128 stands for zero in the data rows.
Here are some rows, each followed by its group. Groups can overlap.
[ 99 119 155 161 158 125 136 105 156 137 152 131 139 114] 0
[114 121 145 136 138 149 152 133  94 133 126 139 127 142] 0
[135 160 128  71 122 129 108 172 100 170 110 149 174  78] 1
[110 109 160 143 160 155 158 130  81 144 137 131 132 133] 0
[154 122  97 156 117  97  98 112 133 108 149  87  87 165] 2
[157 141 102 115  95 107  97 130 152 104 131 128 120 125] 1
[165 137  98 131 103  89 104 124 147  95 126 105  89 174] 2
[158 137  94 137  86  89  98 121 165 111 135 102 102 147] 2
[166 119  65 142  95  84 105 103 162  77 108  98  80 171] 2
[160 155 114  98 105 115 105 147 138 144 146 133 143  98] 1
[104 100 150 142 151 155 161 131 118 138 109 149 146 120] 0
[163 161 122 106  94 105 103 131 120 146 179 105 125 137] 1
[ 93  93 159 158 159 151 163 126 127 131 109 139 148 112] 0
[ 99 107 160 140 154 158 162 122 106 119 110 142 128 136] 0
[121 145 152 108 144 150 129 147 107 163 133 140 164  98] 0
[105 108 142 135 136 143 161 120 108 125 109 142 130 135] 0
[134 139 140 124 134 125 128 124 124 128 146 135 127 124] 1
[ 94  96 145 134 144 151 154 136 117 121  98 150 142 117] 0
[101 110 158 144 148 145 149 119 127 148 131 139 151 112] 0
[142 136 126  78 112 134 122 154  96 123  98 149 141 116] 0
[150 133 124 132  99 115  99 131 152 123 136 119 128 113] 1
[175 161 110 109  99 101  90 127 132 128 157  99 113 145] 2
[107  94 114 111 125 163 150 137 112 113  79 142 142 114] 0
[110 111 138 132 152 154 154 128  96 118 101 145 136 132] 0
[150 118  98 156 116  97 118 102 142  90 132 103  74 176] 2
[106  99 121 124 127 161 148 131  99 104  88 143 125 129] 0
[139 145 123 145 100  98 101 122 179 131 133 126 139  98] 1
[101 102 125 123 142 152 162 143  95 126 103 145 126 129] 0
[153 158 130 126 102 101  91 129 161 160 168 116 141 110] 1
[153 150  92 127  98  94  98 127 135  93 136 104  99 170] 2
[ 97  85 129 134 140 143 161 126 134 101  96 136 127 125] 0
[106 107 138 117 150 157 164 138  88 123 104 129 126 137] 0
[108 106 135 119 143 154 139 132 129 119  94 136 151 105] 0
[137 147 139 131 124 113 116 122 141 146 146 113 137 119] 1
[165 157 123  82  99 115 104 154  93 155 173 100 130 150] 1
[117 115 129 130 130 138 128 120 128 132 105 153 137 112] 1
[105  99 143 132 153 170 151 130 117 126 101 148 134 126] 0
[110 123 149 136 131 127 128 126 135 141 121 142 144 114] 0
[ 95 103 150 145 157 146 152 123 138 131 130 141 136 115] 0
[ 77  94 147 156 154 147 154 114 158 117  92 157 151 102] 0
[153 129 107 155 118 103 130 103 149 106 155  98  87 174] 2
[155 119  78 166 102  95 117 100 157  79 107 114  70 181] 2
[133 139 143 119 126 109 130 121 122 147 166 117 126 124] 1
[ 98 113 192 133 163 168 162 146  95 162 145 146 163 105] 0
[124 125 133 118 146 145 135 134  98 136 127 131 134 132] 0
[168 129  90 120  91  93 104 123 123  96 134 117  85 168] 2
[140 129 125 153 128 117 124 110 172 125 146 117 123 131] 1
[101 111 150 126 162 144 162 128 108 135 126 134 135 137] 0
[109 106 117 124 132 143 134 139 132 118  86 156 144  97] 0
[100  96 151 137 163 148 149 130 122 132 111 140 147 111] 0
[110 100 133 137 133 134 131 133 134 129 104 135 130 131] 1
[123 142 157 130 150 139 135 133 120 150 155 132 147 124] 0
[114 117 134 112 143 148 151 128  94 118 114 134 131 132] 0
[118 114 115 112 129 143 149 137 119 129 101 142 138 120] 0
[118 111 122 126 142 148 151 142 111 105  86 144 132 132] 0
[127 149 147 117 151 126 139 137 107 135 140 127 139 127] 0
[113 125 148 117 146 150 151 141 106 139 124 144 149 108] 0
[165 135  89 164 112  89 116  94 154  95 129 101  70 187] 2
[160 161 106  90  88  97  80 131 126 140 153 117 128 129] 1
[108 140 177 102 145 158 142 147 103 165 137 142 155 102] 0
[105 112 150 138 150 150 141 132 132 124  98 153 149 104] 1
[ 97  94 148 133 158 161 159 130 103 125 111 154 137 126] 0
[127 141 154 107 140 141 141 133 105 163 159 129 144 120] 1
[107 116 127 111 143 149 150 149 111 127  88 153 145 114] 0
[ 96  93 137 126 158 161 158 131  98 119 105 150 134 134] 0
[105 142 152 131 134 143 138 138 146 154 131 149 169  86] 0
[122 135 139 144 126 124 115 119 156 133 168 107 124 118] 1
[109 128 152 144 134 126 136 118 143 131 144 134 141 104] 1
[147 141 121 150 112 108 109 108 149 117 161  97 104 159] 2
[104 106 130 124 137 134 128 128 142 119 101 148 137 115] 0
[124 118 118 119 131 121 144 133 101 123 107 134 123 139] 1
[108 138 163 121 154 160 140 159 113 175 140 143 156  99] 0
[145 115 105 154 105  93 118  98 162  94 130 105  92 161] 2
[150 124 115 127 104 119 119 127 135 124 144 113 118 130] 1
[122 127 136 125 116 127 132 144 115 129 112 140 145 113] 0
[154 120  94 143 110 108 106  90 142  76 120 101  72 180] 2
[112 133 145 100 131 141 137 145 107 146 111 148 156 108] 0
[144 115  87 148 110  88 107 108 162  97 128 102  93 164] 2
[145 111  82 184 123  94 107  83 182  76 101 110  73 168] 2
[151 136 115 121 112 114 111 135 124 117 155 123 121 136] 1
[111 135 157  96 128 164 144 164 105 161 133 151 171  83] 0
[101  85 125 140 145 160 167 122 105  91  92 136 122 141] 0
[105 112 140 123 151 149 136 116 126 127 110 140 141 119] 0
[149 127  71 157 112  97 120 104 161  79 113 104  71 170] 2
[156 109  68 153 120  98 122 100 146  68 105 109  70 177] 2
[105 103 139 131 142 150 143 133 116 116 103 140 133 121] 0
[129 136 139 129 130 128 120 138 124 155 147 137 140 116] 1
[113 155 141 105 128 144 138 148 104 165 137 128 157  99] 1
[137 160 141  85 133 139 135 163  84 179 153 121 147 114] 1
[166 127  69 135 111  82 110 107 147  93 133  96  80 179] 2
[ 89 117 155 153 174 152 159 128 115 135 123 138 133 125] 0
[131 133 133 126 141 130 133 125 130 139 139 126 131 130] 1
[106 112 148 144 143 142 139 114 122 129 113 127 128 134] 0
[158 150 105  97  88 102  96 138 138 123 136 113 121 123] 1
[161 170 107  98  82  95  84 144 158 144 137 135 142  99] 1
[ 93  99 134 139 153 158 156 128 114 110 100 135 133 128] 0
[108  91 131 141 151 149 159 125 109 107  90 142 137 112] 0
[163 131  84 159 111  91 118 101 141 114 144  90  74 175] 2
[158 142 106 102 101 108 105 143 134 114 123 129 117 138] 1
[164 128  70 179 100  84  90  87 185  94 112  83  65 179] 2
[152 156 128 115 103 115  99 142 159 147 151 119 137 110] 1
[106 112 140 119 147 160 153 136 103 126 102 142 141 120] 0
[106 113 140 138 162 134 151 115 118 141 126 139 138 124] 0
[174 169  96 120  94  90  85 118 160 142 174  95 113 145] 2
[101 122 159 128 151 152 135 126 112 155 142 135 148 109] 0
[171 130  71 149 110  95 108 107 140 106 127 101  77 186] 2
[103  96 142 136 146 157 169 131  80 123 116 134 114 148] 0
[113 140 139  83 130 153 137 169 101 150 107 154 158  90] 0
[152 172 149  98 125 117 103 156 123 181 170 119 155 101] 1
[114 126 137 115 134 150 135 125 121 142 108 140 147 105] 0
[111 123 136  94 133 154 139 157 108 134 100 152 155 108] 0
[114 127 136 108 145 147 142 135 119 145 135 141 144 122] 0
[128 135 127 137 126 118 117 132 155 131 131 137 134 104] 0
[169 177 124  79 108 123 102 148 100 165 163 105 132 131] 1
[117 139 158 121 158 146 135 129 101 145 145 136 137 132] 0
[104  91 135 147 143 165 165 124 102 105 105 139 121 137] 0
[165 153 124  96 115 108 106 133 109 153 160 110 121 146] 1
[145 148 134  99 121 125 123 143  87 145 151 130 136 131] 0
[111 114 139 147 139 137 140 126 136 133 119 140 140 112] 0
[155 133 110 124 111  97 113 116 136 112 148 112 104 156] 2
[137 145 125  89 125 128 129 164  88 135 123 128 146 115] 1
[120 134 153 129 162 133 141 122 110 148 157 117 132 135] 0
[136 113  88 185 126 103 128  73 168  80 119  86  55 196] 2
[138 142 121 104 113 125 106 142 144 131 116 147 140  93] 0
[158 127  91 165 118  93 117 102 150 110 138  99  81 176] 2
[151 156 133 125 102  96  95 131 171 163 167 126 141  94] 1
[122 126 135 109 133 128 136 146 121 132 135 130 139 119] 0
[171 175 130  75 100  98  90 158 111 163 165 116 144 115] 1
[ 91  77 151 145 163 165 173 136 107 126 118 139 135 126] 0
[169 187 153  94 119 113 103 149 114 192 195 100 150 106] 1
[119 116 127 123 147 150 143 136 109 122 107 130 138 125] 0
[153 117  83 173  96  86  88  84 193  78 110 115  94 156] 2
[119  91 119 124 129 160 145 148 106 100  76 156 132 118] 0
[167 173 132 108 103  91  78 133 143 166 175 108 140 115] 1
[171 169  96 121  78  87  81 115 168 140 171 103 107 139] 2
[ 93 107 150 153 144 148 146 122 137 138 104 142 150 106] 0
[104 124 145 125 140 149 134 135 106 130 114 142 142 119] 0
[ 92 126 143 139 157 154 143 126 130 134 115 142 144 104] 0
[107 104 132 136 147 154 153 127  97 122 106 143 127 132] 0
[124 161 148 108 117 128 102 132 139 170 162 118 156  91] 0
[105  96 138 135 132 150 138 118 135 104  97 135 125 126] 0
[126 130 110 107 121 131 125 153 129 107 106 140 130 118] 1
[122 147 144  90 134 138 134 157 102 158 126 151 162 100] 0
[173 163 138  87 126 113 113 147 102 150 179 120 124 146] 1
[139 127 138 138 115 113 114 115 153 143 160 122 130 120] 1
[112 122 143 136 139 146 158 127 109 141 138 134 144 134] 1
[ 96 107 166 162 152 147 151 121 158 132 119 143 142 114] 0
[102 131 155 115 150 152 141 141 111 152 142 139 148 117] 0
[163 168 107 111  87 103  93 141 132 139 160 108 123 134] 1
[106 111 129 138 139 152 151 130 121 115  95 142 138 118] 0
[109 116 111 126 132 131 131 130 106 118  96 144 127 132] 1
[114 116 153 149 149 141 161 123  92 121 119 133 128 143] 0
[119 148 162 127 160 136 147 125 104 174 166 115 148 128] 1
[126 126 115 137 127 129 127 119 136 115 120 134 124 126] 1
[ 98  86 134 150 133 135 149 111 147 115  95 155 129 114] 0
[152 111  60 175  96  79  95  78 200  81 123 100  81 165] 2
[106 115 131 128 151 142 145 132 126 119 106 139 137 112] 0
[114 124 151 141 147 140 143 133 137 158 146 129 144 126] 0
[116  98 133 117 142 153 156 138 116 123  87 151 139 113] 0
[105 126 166 122 137 154 148 137 114 153 130 131 157 106] 0
[153 175 122 107 104 102  92 144 145 159 167 111 135 109] 1
[102 130 145 115 131 139 136 141 122 117  98 141 149 105] 1
[149 140 141 119 119 120 115 132 117 144 169 124 131 123] 1
[154 167 114  98  85 111  97 135 132 145 143 135 135 108] 1
Which group is second nearest to each row below, going by the average distance to the group's rows?
[162 171  98  89  88 105  83 146 133 154 148 115 137 114] -> 2
[145 114  96 172 127 104 112  83 168  91 131  93  79 168] -> 1
Which group is second nearest to each row below, going by the distance to the group's nearest row?
[105 118 145 129 139 151 145 135 125 124  97 144 150 103] -> 0
[137 141 138 124 125 125 125 128 144 145 154 131 139 107] -> 0
[130 142 142 101 129 135 137 146  94 141 115 134 135 125] -> 0
[124 149 155 103 138 138 137 127 107 155 158 137 142 114] -> 0
Which group is nearest to each row below, going by the distance to the centre of the group?
[139 134 129 113 132 130 131 132 121 133 135 131 131 123] -> 1
[153 125  79 151 112  93 106 116 151 100 136  93  77 185] -> 2
[105 117 149 105 136 160 145 154  95 137 118 157 155 112] -> 0
Which group is second nearest to each row below, going by the distance to the centre of the group?
[112 120 134 125 143 143 135 128 137 120 107 145 145 109] -> 1
[163 144 115 149 109  99  98 105 149 105 154  93 100 149] -> 1
[148 112  77 189 116  83 105  78 191  74 117  90  65 181] -> 1
Which other group has its centre nearest to the centre of group 2?
1
Which group is nearest to each row below, going by the distance to the group's nearest row?
[150 156 141 123 113 108 112 135 136 152 170 120 130 119] -> 1
Group 1 spreads out most along one direction. Which other group's direction of most spread is closest to that one?
0
